50 stands for zero in the data rows.
Some points, one per row:
38,47,73,64,34,67,70,36,70,22,67,66,54,84,37,34,74,57,35,36,37,73,29,37,68,59,38,46,54,41,65,50,39,29,46,31,38,64,29,67,57,72,36,68
42,56,51,57,38,49,50,63,44,56,64,50,52,72,62,42,56,47,51,44,46,72,57,46,55,56,47,47,50,42,47,53,55,51,37,46,52,53,51,47,53,48,58,54
36,31,35,68,39,51,72,55,45,43,70,45,47,40,52,50,54,49,65,55,56,53,61,57,52,34,50,30,59,55,34,69,50,58,48,52,58,46,69,38,48,56,50,50
91,43,51,31,68,37,67,75,41,64,48,48,37,35,73,54,34,37,53,43,61,71,27,52,45,47,49,53,41,36,29,72,55,61,35,53,55,51,68,41,56,38,44,40
42,34,59,62,29,60,52,48,39,50,71,55,39,42,49,34,60,59,55,39,34,66,37,41,65,65,43,52,55,52,27,34,49,44,44,40,34,57,70,61,33,48,53,59
59,39,67,66,47,66,46,49,62,35,66,63,45,39,41,32,68,52,46,37,33,56,50,34,64,53,34,54,56,37,36,33,58,66,61,34,37,64,69,69,36,70,35,64
43,33,40,58,53,64,31,62,50,49,59,67,53,49,60,35,62,51,39,43,40,43,57,41,58,45,45,44,55,49,30,45,59,38,42,41,46,54,66,50,40,54,43,62
38,67,29,37,51,29,34,49,29,61,37,38,36,44,35,70,30,32,71,71,64,32,71,69,30,37,68,32,31,61,37,54,37,59,37,71,64,29,52,35,67,30,68,30
56,64,31,48,57,42,65,53,45,49,39,43,42,40,59,63,36,34,56,55,63,50,57,60,41,50,57,56,48,55,48,66,40,45,46,60,65,45,42,41,54,35,51,45
43,42,72,70,45,69,51,54,71,38,65,74,70,39,72,29,71,71,23,37,33,65,53,28,69,73,33,71,75,40,33,38,67,56,57,29,29,72,30,74,31,72,26,69
42,53,48,36,34,56,31,51,59,59,56,50,37,81,48,43,47,37,55,42,49,32,70,53,43,45,52,38,42,66,55,40,48,66,75,54,59,52,63,42,44,35,40,55
43,34,52,55,57,40,58,53,32,50,55,45,48,36,54,49,46,56,62,53,59,43,35,55,49,40,57,35,51,39,31,50,46,50,62,53,48,45,52,41,55,59,54,41
80,36,70,63,61,63,61,22,62,59,64,42,46,84,53,55,47,35,37,42,47,28,75,52,45,54,48,71,45,60,43,46,67,70,51,56,54,44,37,50,42,57,67,42
43,44,65,65,55,51,59,44,43,39,66,51,59,37,52,41,55,47,44,44,45,55,57,43,53,58,46,55,51,45,52,31,43,45,48,48,52,52,32,52,46,64,46,56
63,69,53,51,57,37,71,44,54,59,48,46,54,52,41,64,39,51,46,57,53,33,69,60,37,30,61,36,44,46,55,37,48,32,42,64,56,42,38,39,65,37,50,39
58,46,63,55,43,56,65,54,66,43,63,57,51,38,60,39,57,55,50,40,39,71,29,40,55,47,41,52,49,70,58,42,54,31,63,39,48,56,66,61,38,47,51,61
53,77,31,18,77,28,68,63,30,74,28,25,41,35,35,72,23,22,77,81,74,29,69,76,26,29,74,28,27,54,61,67,22,28,36,75,75,25,37,36,80,28,64,28
38,67,69,67,21,73,82,49,73,54,73,81,90,34,88,27,78,66,22,36,24,73,28,22,80,73,22,73,78,43,43,70,72,49,36,22,22,79,36,86,22,71,22,72
43,46,36,39,56,33,53,61,42,55,46,49,42,50,38,61,42,39,46,53,50,45,52,57,38,36,63,42,48,41,70,55,44,61,49,63,66,42,64,39,70,54,46,42
41,26,76,68,38,72,33,73,66,59,50,53,59,36,76,30,60,50,35,36,32,70,66,30,72,58,28,70,67,38,33,25,73,36,39,28,28,70,30,67,24,67,29,70
38,62,34,33,69,29,72,67,43,78,27,25,44,70,35,71,31,36,78,77,70,35,73,72,30,48,70,29,26,49,58,65,45,58,34,72,51,29,69,36,64,30,62,29
64,49,56,51,48,44,47,63,35,55,38,45,42,68,67,53,48,41,53,49,53,63,39,51,47,49,49,43,41,53,44,54,51,29,47,48,39,52,28,53,49,33,51,53
36,56,58,35,48,42,49,46,61,63,37,58,39,49,38,57,47,51,42,45,47,62,61,54,45,27,47,35,48,47,32,57,64,63,40,49,59,48,41,50,58,40,52,46
39,36,69,67,39,70,51,45,66,27,69,69,70,64,51,30,69,62,46,38,33,51,34,32,66,62,30,64,61,40,33,42,64,46,58,32,37,63,54,63,26,66,43,69
78,56,24,37,64,29,69,26,28,80,28,32,36,68,36,72,30,44,66,76,73,43,75,73,24,24,74,58,31,41,71,69,35,57,37,72,67,25,67,36,66,31,71,30
58,63,30,48,68,39,44,74,45,50,34,46,57,49,37,64,37,37,54,69,64,59,55,61,37,61,61,41,41,53,43,67,46,62,48,63,59,40,55,36,65,47,56,38
81,39,74,72,46,63,79,66,72,35,67,58,63,82,63,30,63,55,26,36,40,51,34,42,65,34,32,71,50,40,65,25,50,75,55,32,45,61,65,64,23,70,33,65
66,75,24,19,81,27,49,56,28,82,28,21,37,47,45,73,24,20,82,86,76,29,36,77,23,27,77,27,21,72,39,78,19,70,35,77,74,20,70,37,79,28,78,27
43,49,37,63,48,69,31,65,69,21,68,58,61,40,82,30,68,60,29,37,37,62,39,32,68,61,31,48,56,41,71,29,69,57,77,35,35,68,54,62,38,70,28,70
54,66,27,32,63,33,51,36,30,62,34,35,43,37,36,70,38,52,66,71,67,38,68,69,31,45,70,37,43,46,69,63,33,60,46,68,71,34,63,35,68,32,60,31
71,43,39,36,53,32,60,52,38,67,31,44,38,42,36,52,43,48,49,61,60,32,73,59,41,30,65,33,51,66,32,54,49,29,39,61,54,39,29,37,50,45,68,39
64,45,69,60,40,65,42,38,53,46,55,60,63,36,42,32,59,48,31,39,32,44,48,36,65,73,36,69,56,46,36,38,62,51,69,33,43,61,70,65,40,60,39,62
50,51,41,50,64,40,60,36,36,70,53,41,38,67,38,60,36,55,56,62,61,40,47,61,41,37,60,46,38,45,43,66,45,51,40,61,48,46,33,36,49,53,59,40
36,81,61,32,37,32,74,55,27,66,43,20,47,85,47,71,26,33,78,77,72,28,74,71,26,48,60,36,47,38,36,77,56,40,48,65,78,23,69,36,71,29,76,30
66,54,47,46,60,43,49,41,39,48,38,49,40,52,50,55,42,43,56,59,51,35,55,56,39,40,57,30,51,72,36,63,41,48,39,58,65,44,31,46,46,62,66,40
45,50,38,32,54,33,34,42,37,55,35,32,38,51,38,66,38,53,58,63,65,52,46,64,34,50,61,30,39,59,64,50,34,56,37,61,55,43,62,36,66,32,62,34
49,34,60,65,51,57,66,79,49,68,36,63,42,52,46,53,42,57,37,56,54,33,61,45,46,42,61,62,43,46,60,35,39,40,55,55,35,52,70,51,54,40,43,53
50,26,72,73,42,72,31,25,73,40,69,79,70,39,79,28,74,76,26,36,26,73,37,27,71,69,27,72,70,53,29,28,76,26,42,27,31,75,61,77,32,71,26,72
43,42,59,60,47,68,31,44,49,46,67,62,36,37,49,37,62,24,51,39,40,63,56,35,60,52,39,61,57,42,31,30,57,58,56,40,63,60,29,57,38,57,33,64
73,39,48,70,36,70,28,27,67,38,40,62,75,74,42,36,67,51,41,36,33,70,30,34,62,43,42,69,59,37,72,38,57,30,70,34,37,63,36,52,41,68,47,68
44,27,69,55,41,69,49,29,67,27,73,65,65,46,69,29,65,70,42,35,30,70,36,30,71,77,33,72,72,35,54,46,72,55,79,28,28,64,53,72,37,70,46,71
52,63,40,34,53,46,30,46,38,61,44,45,40,67,39,61,48,55,51,52,49,61,55,56,41,48,59,41,47,51,29,49,43,41,64,60,57,41,59,45,59,41,50,41
65,58,47,52,42,40,45,36,36,54,43,44,38,52,48,57,47,55,47,56,57,42,63,56,42,33,60,65,48,58,34,66,51,44,39,59,61,46,66,41,57,40,57,43
88,62,30,24,72,29,44,34,29,81,29,25,36,78,42,72,27,42,79,81,75,70,72,75,24,32,72,28,32,53,49,65,20,21,35,71,74,21,70,37,77,33,77,28
41,53,56,62,46,61,40,29,51,41,58,53,60,37,43,46,62,37,58,39,47,55,41,44,57,38,45,67,59,38,67,43,54,48,44,43,38,56,57,60,36,55,41,59
39,33,78,72,20,72,29,39,71,20,73,77,43,34,73,28,77,56,24,36,25,74,32,24,77,67,26,73,74,38,36,26,71,53,65,26,30,76,32,81,22,71,28,72
72,51,65,63,44,49,63,48,52,50,64,51,44,51,74,45,58,70,53,41,45,58,54,44,55,67,45,39,52,52,37,39,41,53,43,41,30,52,59,54,44,37,62,61
39,27,64,68,35,67,32,31,64,39,71,75,52,69,72,29,72,74,28,37,31,47,31,31,69,65,27,69,79,37,56,33,60,77,68,29,27,68,65,77,34,69,38,71
46,42,68,71,26,72,67,50,72,41,73,73,75,37,51,29,73,46,35,36,29,72,24,25,74,76,27,72,75,52,28,23,78,58,66,28,32,74,29,78,31,69,36,71
45,61,54,63,44,57,62,39,64,51,58,52,43,41,46,41,52,52,44,44,39,39,54,42,62,52,41,63,59,40,65,48,49,55,49,42,42,55,69,61,45,58,41,58
48,46,47,58,41,46,46,65,38,47,41,48,39,43,41,42,55,56,49,46,41,64,64,46,62,47,51,33,47,37,33,51,46,34,62,47,36,50,67,63,55,59,50,58
39,58,62,41,36,62,63,62,56,61,57,49,55,63,49,39,60,47,36,38,43,56,50,40,55,58,41,49,60,58,41,67,51,19,50,45,32,54,31,52,34,71,50,58
41,76,33,25,79,29,40,67,28,50,29,27,43,39,37,72,21,24,71,85,74,29,74,76,29,36,75,28,30,89,69,54,21,27,58,76,82,20,36,36,79,28,64,28
40,57,45,47,50,37,59,49,35,56,32,48,42,47,43,60,39,35,61,59,57,54,67,60,36,53,60,38,37,50,57,61,44,46,55,62,51,50,50,38,52,30,54,34
79,43,28,49,53,56,72,37,50,31,40,56,36,48,60,48,46,56,41,40,43,37,50,48,53,48,44,65,54,38,30,65,59,23,38,49,56,54,61,50,49,50,50,49
Then 12 other points, each followed by its number:
43,51,47,61,52,62,36,30,71,50,37,39,62,60,54,45,60,64,47,40,38,35,68,45,66,75,49,66,62,40,69,45,43,76,77,51,44,57,63,45,52,55,28,61 0
47,51,68,59,30,70,35,63,58,39,70,68,37,39,75,31,69,68,30,36,36,72,50,31,70,66,33,66,64,43,40,44,51,49,56,35,55,70,64,64,37,68,35,69 1
49,61,70,44,58,44,53,56,39,60,66,52,50,49,41,57,48,46,53,54,57,46,74,58,43,57,56,33,42,45,36,63,39,63,44,57,37,46,71,38,47,51,66,40 2
44,53,34,45,65,35,41,58,55,61,46,54,67,39,37,59,42,60,61,55,53,36,62,57,43,40,54,41,47,55,39,54,44,53,64,53,55,50,62,49,52,34,45,37 3
59,58,63,45,61,44,50,46,45,53,31,45,56,46,36,61,40,59,46,62,64,38,43,56,37,57,59,36,48,70,73,59,53,25,44,56,67,45,38,37,53,34,63,42 4
43,56,59,54,47,49,67,53,68,42,53,55,38,53,51,50,47,47,45,46,54,56,37,45,44,62,50,35,55,46,40,30,51,53,54,48,59,51,32,48,41,56,45,58 5
43,62,43,41,54,56,54,54,34,45,36,43,47,39,43,62,44,45,67,64,64,63,46,62,34,59,64,36,39,37,60,43,45,48,40,60,49,43,41,42,65,29,61,34 6
39,78,32,26,72,29,40,70,31,75,29,32,38,71,43,72,26,50,77,79,72,31,77,74,26,55,72,28,23,44,72,61,27,45,36,75,67,21,28,37,68,28,66,28 7
38,28,70,66,25,73,28,33,73,37,72,74,55,34,71,28,74,50,32,35,26,73,34,25,76,80,27,72,79,36,34,40,77,76,86,24,41,79,36,82,22,71,25,72 8
62,50,43,32,56,37,43,60,31,49,43,50,45,67,45,64,39,36,58,59,59,50,52,63,40,38,60,35,45,46,72,53,45,59,38,61,64,40,60,35,52,36,52,36 9
38,71,27,21,80,28,72,79,41,73,27,19,35,83,39,72,20,24,81,86,77,28,76,76,23,27,77,29,21,69,36,70,21,23,35,76,74,20,66,35,78,28,80,27 10
77,21,65,75,33,70,36,73,53,27,67,72,38,38,60,28,69,48,25,35,30,70,54,27,74,58,29,70,66,36,32,31,71,70,49,29,36,63,58,77,29,68,35,71 11
Which two of these numbered points are nearest to each point below, looking only along the 3 directions in which the first points spread most? Their numbers follow each, nearest first.
48,39,37,50,52,57,47,65,62,47,60,50,51,40,40,47,51,47,39,40,50,52,50,42,56,57,42,69,53,57,38,42,53,32,49,47,43,58,42,44,53,49,60,60 > 5 2
41,53,50,63,63,43,49,61,31,41,53,58,61,79,44,52,58,58,56,44,50,69,32,54,51,38,63,51,38,43,68,48,37,24,38,48,54,55,61,42,61,43,62,45 > 2 4
40,60,36,33,63,36,37,41,29,52,42,52,44,48,46,66,45,22,56,53,59,42,38,59,36,42,66,30,41,63,42,60,46,49,44,65,66,47,44,38,56,32,46,39 > 6 3
54,48,52,65,53,64,29,65,67,33,35,51,36,84,43,38,60,48,50,37,51,50,40,44,59,67,42,66,43,51,66,30,56,77,66,44,50,51,43,54,48,32,41,61 > 0 5
75,69,43,44,58,44,70,50,38,67,38,43,37,44,44,61,45,61,33,45,60,45,71,56,45,24,69,29,46,46,40,74,36,41,65,63,50,47,39,41,56,46,52,37 > 4 2
36,21,72,82,20,72,36,45,73,19,74,81,83,36,79,27,77,58,23,35,22,73,21,21,77,72,23,68,81,36,31,23,80,75,71,24,27,81,63,87,20,72,20,73 > 8 11
42,60,44,46,66,39,69,66,35,54,37,37,50,40,38,65,45,45,56,56,59,30,55,63,36,31,62,43,42,49,53,65,40,44,36,62,52,42,70,37,60,51,53,37 > 4 6
37,38,50,53,48,57,26,46,70,50,57,58,37,56,52,35,61,55,29,37,34,40,43,34,56,43,37,36,56,36,67,50,45,41,67,43,44,61,70,61,48,68,34,62 > 0 5
49,49,67,60,48,64,56,55,63,41,60,69,57,43,59,32,56,54,47,39,36,50,44,35,65,62,36,60,60,37,36,33,68,41,57,40,29,57,37,63,42,66,36,64 > 1 11
63,57,39,60,51,39,39,64,42,54,60,50,51,53,57,56,45,45,50,52,54,52,55,54,44,35,56,47,51,39,69,54,51,45,40,59,61,45,40,42,51,33,58,45 > 2 4
62,53,61,44,64,42,39,62,59,55,45,40,42,52,36,55,46,73,62,47,68,35,33,51,58,41,47,43,47,46,68,67,53,54,63,54,52,53,70,44,46,29,66,58 > 2 3
37,50,69,60,37,62,42,28,43,27,67,57,50,39,43,37,59,63,37,37,42,62,44,36,65,56,32,69,57,40,67,53,30,75,76,37,34,57,66,55,52,42,59,59 > 0 1
37,34,47,65,33,58,51,46,57,40,60,61,40,73,48,36,58,49,36,37,37,64,50,39,62,53,41,55,61,38,60,40,41,70,58,39,47,56,69,63,39,63,33,60 > 0 1
39,54,59,42,53,51,56,63,71,35,55,53,75,60,49,52,53,54,43,43,60,36,58,54,55,49,41,31,63,36,31,49,61,44,46,51,41,50,37,48,48,65,44,47 > 5 2
39,32,59,43,45,66,66,38,62,44,65,65,71,38,56,36,68,63,40,40,38,70,51,36,62,73,37,45,56,64,35,33,62,65,73,36,33,64,30,54,38,66,34,66 > 1 11
39,41,42,67,49,60,22,33,60,55,56,51,69,46,57,37,57,55,45,38,39,32,28,39,55,62,37,61,59,69,36,30,58,61,81,47,41,54,70,58,36,63,38,55 > 0 1
39,45,53,53,49,47,46,41,44,51,39,50,39,64,40,54,45,29,61,53,56,51,48,51,48,46,59,49,45,46,41,67,58,37,39,52,61,47,33,42,55,33,53,54 > 2 4
39,72,31,66,66,37,28,70,33,28,28,29,53,38,36,66,38,22,62,78,70,28,49,60,32,51,73,44,34,64,36,74,71,29,55,64,68,48,27,38,53,29,80,44 > 6 3
81,54,46,42,62,36,61,57,33,75,40,44,65,44,57,54,37,77,60,54,66,29,26,63,40,42,64,52,52,74,73,66,40,36,58,60,55,43,29,35,57,41,46,40 > 4 2
81,80,35,23,74,27,64,65,31,75,27,19,36,83,37,72,18,18,78,85,79,28,80,76,20,22,77,27,20,93,51,79,21,46,59,79,77,19,27,35,74,28,70,28 > 10 7
49,57,45,63,46,65,52,56,59,53,44,59,39,36,46,37,54,46,44,40,46,35,41,44,54,53,40,38,51,53,45,62,49,46,37,50,39,53,40,49,46,67,48,56 > 5 2
47,49,42,46,51,41,60,48,65,56,57,49,63,68,37,57,40,46,50,57,59,58,44,53,53,40,59,49,40,41,35,58,41,46,49,56,46,48,48,39,55,41,54,46 > 2 4
46,51,38,31,55,46,39,39,63,44,44,56,60,48,73,40,54,77,39,41,40,28,63,39,53,37,42,72,50,36,44,36,55,66,84,50,65,55,55,41,53,64,52,55 > 0 5
75,68,25,24,70,28,57,61,28,65,28,22,66,44,36,73,24,20,70,84,76,32,73,76,23,31,75,27,20,65,52,78,27,31,35,76,79,22,37,36,75,28,77,28 > 10 7
65,45,32,45,58,34,38,72,30,70,36,36,59,38,44,70,32,49,54,70,53,40,65,66,36,41,65,36,47,78,44,69,45,29,41,66,70,41,69,37,49,30,46,31 > 6 4
36,48,53,65,33,52,50,49,69,61,47,55,66,63,59,43,54,49,46,41,41,39,62,41,54,69,41,65,59,54,74,38,74,69,76,46,29,54,39,52,44,54,32,58 > 0 5
40,26,61,73,23,71,37,51,58,40,73,67,71,55,79,30,71,70,44,37,32,68,32,30,71,69,28,69,73,38,41,31,55,47,60,30,30,71,60,77,33,70,29,69 > 11 8
42,58,44,65,48,43,58,48,48,30,59,51,79,47,38,48,50,70,39,40,55,71,29,52,53,61,58,40,52,36,58,34,71,37,36,39,34,52,67,42,59,32,66,48 > 5 2
49,66,23,27,80,28,74,61,29,72,28,28,36,73,35,72,26,29,79,81,70,28,68,74,27,34,76,28,28,77,31,74,26,47,39,74,71,22,28,36,80,29,74,28 > 10 7
69,64,30,37,65,33,77,60,52,71,32,39,37,57,38,69,35,43,51,73,66,32,70,67,31,28,69,28,40,49,30,72,38,58,36,61,43,39,36,36,57,39,75,30 > 4 9
49,27,75,77,19,72,26,34,72,43,73,70,78,34,83,28,77,58,19,36,24,73,40,23,76,73,23,73,77,39,42,22,60,73,86,24,23,80,64,82,23,72,30,72 > 8 11
46,23,71,72,29,70,45,30,72,43,72,62,58,46,40,30,65,66,33,36,32,71,24,28,71,52,32,67,72,39,33,33,74,60,64,29,31,74,34,69,27,67,34,71 > 11 1
41,60,47,44,62,48,36,68,33,47,59,42,56,41,35,57,46,55,48,46,51,64,52,55,44,64,50,37,42,50,71,31,41,63,46,58,57,42,48,42,61,40,57,46 > 3 6
53,58,32,43,53,43,57,29,44,55,53,49,40,62,49,63,43,50,64,54,53,43,47,62,43,44,59,32,33,51,39,67,41,44,44,52,52,41,44,50,55,37,51,38 > 4 2
40,55,30,53,50,45,64,57,60,56,37,51,57,57,49,59,49,63,55,49,47,39,48,54,46,52,53,31,44,54,58,61,33,51,63,54,57,41,30,42,54,35,68,40 > 2 4
38,31,67,73,24,73,71,63,71,46,65,67,73,42,74,31,70,50,37,36,30,65,24,31,68,49,26,68,53,37,29,27,73,76,63,29,45,70,67,75,30,72,50,71 > 11 1
54,41,44,50,51,37,61,71,37,53,44,43,37,65,42,53,54,55,41,46,55,39,43,59,41,38,53,34,52,59,69,52,54,51,47,51,52,48,41,45,53,41,43,42 > 2 4
40,45,61,61,43,68,28,57,64,54,71,56,56,57,39,32,66,55,29,37,35,70,32,36,63,64,37,69,55,58,29,51,54,76,59,34,32,59,30,58,42,67,36,69 > 1 11
40,54,48,43,60,43,35,64,42,56,49,47,39,64,40,59,40,46,58,46,55,59,46,56,53,46,52,40,50,64,70,44,38,46,43,55,53,48,61,38,50,54,51,41 > 3 2
43,40,56,52,38,45,60,62,52,55,40,47,54,53,48,58,47,45,61,53,59,53,64,52,38,50,58,65,49,81,57,70,51,47,36,55,52,47,67,42,54,59,61,44 > 2 4
Now 12 new points, numbered from 0 again:
70,63,38,53,47,60,45,40,44,56,63,46,56,41,44,52,43,61,52,45,52,49,32,48,58,53,44,63,59,36,66,51,45,61,43,49,44,49,42,52,54,62,41,54 0
55,53,69,50,55,46,27,37,46,47,40,54,62,63,37,48,49,47,50,47,56,40,54,52,52,40,54,65,61,76,48,40,45,41,47,46,56,53,31,50,52,53,63,50 1
57,53,56,46,34,39,47,67,70,54,38,46,62,73,48,44,52,45,57,38,42,72,33,41,59,61,45,61,60,42,51,57,58,64,39,45,61,51,33,55,44,57,49,60 2
37,70,46,36,51,39,35,62,55,53,50,44,51,37,44,58,39,41,51,54,51,35,55,59,36,43,52,43,46,41,63,55,51,42,43,61,48,44,51,38,59,35,55,37 3
62,47,35,35,49,41,64,75,45,65,39,43,42,36,37,66,39,43,61,58,60,32,60,62,40,41,63,33,39,39,30,67,32,34,40,65,61,41,72,40,63,30,62,33 4
40,62,42,41,66,34,61,72,46,58,37,37,38,37,61,67,36,51,60,68,62,58,39,65,39,40,64,46,46,66,44,69,50,46,46,61,56,42,59,37,55,56,58,31 5
48,68,36,30,56,34,36,61,39,53,32,33,37,37,60,70,35,38,63,63,70,33,76,64,28,44,65,28,39,40,47,69,47,64,47,63,56,35,63,39,69,42,65,33 6
72,68,35,31,68,29,66,41,30,65,30,30,48,35,36,71,29,40,63,71,70,30,63,71,30,38,71,30,31,74,57,61,43,40,40,71,71,26,66,36,64,28,74,29 7
48,37,48,61,29,64,69,63,60,38,64,54,46,39,77,40,64,64,43,38,35,68,37,37,58,74,35,64,52,36,65,31,61,34,46,42,30,57,55,60,38,60,37,62 8
42,40,39,31,58,40,75,36,56,56,34,52,60,41,35,63,49,45,57,50,56,36,43,61,41,53,55,33,42,59,33,51,50,42,44,56,63,46,69,41,50,43,52,39 9
40,52,27,31,65,37,66,43,37,81,32,45,57,35,45,67,32,63,38,62,59,33,29,63,36,41,61,34,52,37,46,71,47,46,46,68,45,39,69,37,68,30,53,31 10
67,36,50,50,62,46,54,68,38,50,36,42,39,39,45,66,41,49,57,60,61,56,33,60,41,53,60,39,50,47,43,71,39,63,44,53,68,45,52,40,58,68,45,40 11
Which two of these numbered points are nearest to each point below, looking only along the 3 directions in which the first points spread most? Their numbers follow each, nearest first.
48,71,39,39,66,32,49,43,33,48,37,35,37,44,38,67,38,34,68,67,68,55,62,68,31,35,64,29,37,80,64,64,39,41,42,66,65,34,40,38,70,32,62,32 > 6 4
58,52,51,58,53,54,35,51,40,31,39,49,44,36,62,48,53,44,51,44,41,38,45,53,48,35,51,40,57,61,38,59,50,64,51,48,61,53,61,41,57,41,52,41 > 1 3
61,63,33,43,63,41,57,40,59,65,39,35,71,41,37,62,40,47,57,56,59,40,51,63,39,47,62,34,47,48,60,57,30,39,47,64,67,46,48,37,65,46,54,35 > 10 9
37,57,44,44,48,38,66,38,48,51,42,49,40,47,41,59,45,44,48,60,63,40,51,59,40,62,58,42,43,56,30,61,36,43,37,58,57,44,31,42,55,54,48,43 > 11 9
38,51,31,34,45,31,65,78,29,44,46,44,37,47,46,66,38,56,43,46,55,71,47,62,36,48,59,29,39,39,29,71,49,38,35,65,68,38,69,39,71,34,63,36 > 5 4
49,38,44,38,64,38,60,64,49,60,33,41,43,39,36,63,44,41,54,54,65,39,64,60,41,38,59,29,43,58,38,64,54,43,43,63,67,42,66,42,58,51,46,39 > 5 10
40,66,38,38,58,31,60,71,47,65,34,35,44,46,61,69,37,49,57,68,63,32,52,66,32,53,66,36,37,63,38,63,31,36,44,67,69,37,57,34,60,44,66,32 > 4 5
70,52,30,29,53,32,58,38,67,49,33,42,37,50,41,66,37,38,59,64,61,38,74,66,45,28,68,39,42,72,31,44,38,56,38,62,57,34,42,39,68,43,61,35 > 10 4
48,66,28,34,58,35,57,53,35,76,34,35,47,40,43,66,38,24,63,62,68,47,58,67,35,55,66,42,35,55,40,67,40,41,36,64,56,38,55,37,68,30,66,33 > 4 10
49,55,38,42,52,39,66,45,29,55,38,40,37,40,51,65,40,36,67,61,65,48,46,67,34,49,61,31,37,47,72,66,31,39,38,66,66,43,60,39,55,57,67,31 > 10 4
52,43,34,57,62,66,74,58,71,36,63,56,78,35,80,43,49,42,60,41,53,67,65,41,56,77,41,49,40,74,70,37,64,73,36,44,38,65,61,55,39,69,51,51 > 2 0
41,66,32,42,57,48,32,73,32,48,45,49,38,46,41,50,41,52,56,63,53,62,42,60,40,43,63,39,49,53,72,44,46,58,40,62,46,42,71,41,56,37,61,39 > 3 9
37,75,33,32,63,33,32,64,34,67,36,31,42,37,38,71,28,51,61,71,72,32,71,71,29,39,63,35,43,36,70,70,21,52,38,68,59,33,62,38,51,35,59,30 > 6 7
39,46,45,47,57,47,28,55,33,62,38,50,50,42,59,57,39,45,57,49,61,65,61,59,52,49,55,43,44,48,41,57,39,61,42,54,56,48,52,48,48,37,55,43 > 3 11
76,62,48,51,58,32,57,35,40,60,32,50,39,39,34,60,41,40,50,56,51,30,42,60,41,33,55,59,47,47,39,54,44,76,45,56,60,41,62,42,61,55,52,39 > 9 11
36,61,33,34,55,32,64,46,38,56,34,32,36,38,35,67,35,39,68,61,65,32,69,64,42,35,67,31,30,44,47,41,28,38,37,67,47,38,68,37,65,39,59,34 > 6 4
41,59,39,38,49,35,67,59,39,66,53,40,48,39,37,64,35,47,59,56,63,59,53,62,42,45,60,60,40,67,64,67,53,48,37,62,50,43,70,37,65,41,65,37 > 10 9
48,41,54,26,67,29,54,67,31,75,33,32,36,39,52,71,33,71,70,77,69,37,74,68,36,37,64,38,34,48,34,61,43,45,37,71,72,35,37,39,65,39,61,34 > 4 6
49,54,63,55,48,53,54,35,35,51,47,51,39,47,53,33,58,42,44,43,41,60,38,39,57,35,41,49,57,37,39,67,52,49,39,49,46,58,62,49,40,56,38,61 > 2 0
35,47,65,51,48,72,38,39,66,30,74,65,45,46,76,28,77,45,20,37,28,70,33,28,72,80,29,73,79,35,38,35,45,57,35,26,27,77,35,76,21,62,49,70 > 8 2
78,59,38,44,55,30,70,43,31,66,50,29,63,40,38,67,33,29,62,68,70,45,58,66,32,33,65,35,41,74,70,61,37,67,72,66,60,41,35,38,58,37,68,34 > 10 6
84,62,32,28,64,30,61,68,29,63,39,23,42,63,35,71,26,22,59,79,75,28,60,73,30,32,75,41,27,53,73,73,42,37,45,70,74,26,64,35,71,30,79,29 > 7 6
74,44,41,59,56,42,40,75,61,49,33,49,36,72,41,61,39,59,72,60,59,37,77,64,43,29,61,36,41,41,70,70,27,60,36,64,66,46,65,38,46,31,68,36 > 10 9
38,63,47,28,59,35,65,61,34,59,42,39,64,42,56,63,47,60,59,58,64,41,49,61,40,59,55,59,45,65,58,62,47,57,35,66,57,46,31,40,76,62,61,35 > 5 11
58,32,73,57,25,72,73,61,65,38,71,68,63,37,40,30,69,62,43,35,31,71,32,29,70,70,31,71,58,40,28,43,77,39,72,29,36,69,29,67,36,52,27,67 > 8 2
40,58,42,50,56,33,48,36,38,51,37,43,55,38,38,63,44,23,65,60,58,56,38,64,47,46,64,56,41,83,55,41,45,51,37,61,65,36,71,43,57,30,55,33 > 3 9
75,74,50,37,60,37,60,64,67,63,41,47,58,39,43,57,54,41,53,53,52,61,48,57,44,50,62,41,46,46,49,71,45,67,38,55,65,46,28,46,49,49,58,42 > 11 9
37,28,46,37,55,40,73,36,32,49,45,41,43,77,38,62,57,29,59,48,57,39,51,58,42,67,55,40,45,82,63,69,32,55,37,54,44,39,39,39,61,37,51,38 > 9 11
64,74,28,32,59,31,54,52,40,62,35,39,46,39,60,69,32,27,64,65,69,28,42,69,31,35,70,42,30,37,30,71,29,36,50,70,65,32,31,38,55,49,51,31 > 4 10
36,62,36,34,53,58,56,66,67,36,57,48,42,72,39,46,60,52,60,46,44,32,62,47,49,39,51,42,44,64,28,38,70,43,67,44,56,51,62,46,41,66,35,52 > 1 0
40,34,30,35,60,43,63,47,31,70,36,39,45,52,37,68,34,36,62,70,58,32,70,67,39,51,69,33,37,51,28,69,38,44,36,64,67,40,34,36,56,30,56,32 > 4 10
85,64,35,26,75,31,68,72,33,68,31,31,42,39,37,71,31,36,65,76,74,32,59,71,27,39,73,33,27,55,73,75,25,52,45,73,69,33,41,37,67,29,54,29 > 7 6
37,73,38,42,74,30,32,73,28,53,31,44,42,88,37,70,37,21,62,73,71,47,61,69,34,27,68,34,31,71,58,65,33,19,55,68,49,43,65,38,65,43,68,29 > 6 7
42,59,39,54,63,31,62,51,31,71,29,32,61,64,39,70,32,35,60,63,65,41,54,69,34,30,63,30,37,44,30,67,38,28,36,66,67,42,32,39,71,32,64,31 > 4 10
67,55,61,61,60,50,54,44,56,39,44,57,38,66,47,44,57,47,50,41,56,39,64,52,54,40,52,70,55,61,49,56,64,38,74,45,39,49,36,54,38,69,49,51 > 0 2
42,62,44,34,50,38,73,42,33,70,36,50,36,38,41,57,34,46,58,67,49,70,69,50,41,67,54,47,48,61,68,51,36,25,35,65,39,46,43,42,55,31,60,47 > 5 11
58,41,30,38,64,31,63,68,28,63,35,34,43,53,57,66,31,38,71,63,65,64,69,68,34,40,68,31,41,70,62,69,39,53,48,68,67,35,35,37,57,30,66,31 > 4 6
37,59,65,37,54,53,64,35,71,51,41,58,44,37,36,41,52,60,43,55,53,36,65,49,59,60,51,70,49,41,72,67,59,53,68,40,46,53,30,53,50,69,45,42 > 0 1
67,31,42,56,33,38,60,36,39,27,44,53,63,41,68,40,61,49,46,40,49,34,46,43,64,52,45,50,63,67,34,45,53,48,53,40,38,55,38,54,50,68,35,59 > 2 0
46,67,66,49,56,33,69,71,30,61,48,45,37,40,37,67,35,41,56,62,65,31,55,63,41,41,65,36,53,82,66,54,36,39,38,62,69,36,32,40,57,43,45,34 > 5 4
